In the rows, 128 means zero.
One turn moves each row of this set onto another row. After a few examples, where does it send each row asked below?
j442: [115  92 135 116 132 108 127 101 103 153 130 151 110 106  71 125 105 148
 131 163 148 117 131 154 110 135 143 130  66 125 103 115 140 173 131]
j325: [101 125 122 121 122 108 136  98 115 115  89 132 120 116  68 129 123 142
 127 173 133 123 119 142 114 112  90 118  87 118  98 190 147 108 133]
j360: [101  95 128 110 142 123  95 135 111 131 156 158 138  90 101 145 111 154
 147 186 138 127 113 161 155 121 111 145 107 106 117 132 151 123 120]
j849: [ 94  98 147 110 151 112 103 113 108 126 147 172 112 112  69 164 127 155
 154 169 137 147 110 151 145 150 106 125  98 130 113 145 155 104 117]
j510: [ 97 161 129 111 150 112 117 121 102 142  93 150 115 102  99 146 120 164
 106 150 105  89 140 154 132 151 130 134  83 143  96 159 112 142 123]
j545: [113  87 136 131 168 120 103 134  95 157 122 123 127  97  85 135 105 147
 156 182 101 129 145 154 159 105 120 134  88 115 115 155 135 114 149]
j162: [108  93 126 100 136 121 113 122  93 110 125 177 122 103  89 157 122 118
 140 169 132 105 124 135 129 145 115 115  40 131 101 150 121 154 158]
j242: [107  83 134 122 136 109  88 131 112 116 156 152 130 112  90 148 119 134
 131 170 131 131 124 142 114 146 119 127 118 125 102 115 150 100 132]
j595: [142 139 111 122 139 121 123 133 113  92 114 148 116 107  95 163 152 143
 129 177 150 111 145 166 158 149 116 131  74 130 100 146 157 153 127]
j823: [130 133 130 104 148  96 109 102  99 136 110 119 132 113  67 132  96 155
 107 182  93  97 153 150 133 115 133 134  64 130 108 167 124 130 140]
j637: [119 101 137 139 134 136 111 108 109 110 145 166 113  87 101 137 101 156
 148 160 132 126 146 170 125 147 151 148  61 138 100 168 109 143 131]
j626: [126 123 111 114 118  89 151 134 104  98 113 146 119 121  69 147 135 142
 128 183 150 132 129 166 121 143 149 115  74 120 100 147 162 136 117]
j23: [ 87  85 126 130 149 116 124 135 100 144  87 142 130 106 110 139 113 149
 132 156 119 125 116 144  99 143 118 137  96 125 100 124 129  92 128]
j627: [111 108 129 106 168 105 102 122 111 152 116 164 111 112  84 168 120 145
 120 143 111 139 134 138 134 131 103 118 102 133 131 166 109 124 108]
j292: [133 147 110 148 141 114 124 132 116 116 107 145 105 115  94 135 102 136
 134 144 122 101 107 172 150 119  95 139 107 118 120 167 130 132 140]
j681: [162 132 126 125 119 113 119 127 119 110 133 133 121 109 101 146 117 156
 125 177 149 112 143 153 138 140 158 130  58 127  96 150 167 111 123]
j620: [113 148 146 155 128 108 103 135 112 149 119 126 108 113  95 118 124 125
 122 161 117  98 134 142 118 110 125 118  83 137 103 160 166 114 126]
j315: [104 126 115 123 146 114 137 128  85 116  77 137 119 114  62 119 106 145
 131 170  90  97 120 162 132 148 136 136  73 126  87 143 118 118 148]

j620 goes to j292
j442 goes to j637
Now these:
j595 goes to j626
j510 goes to j315
j242 goes to j360
j627 goes to j23

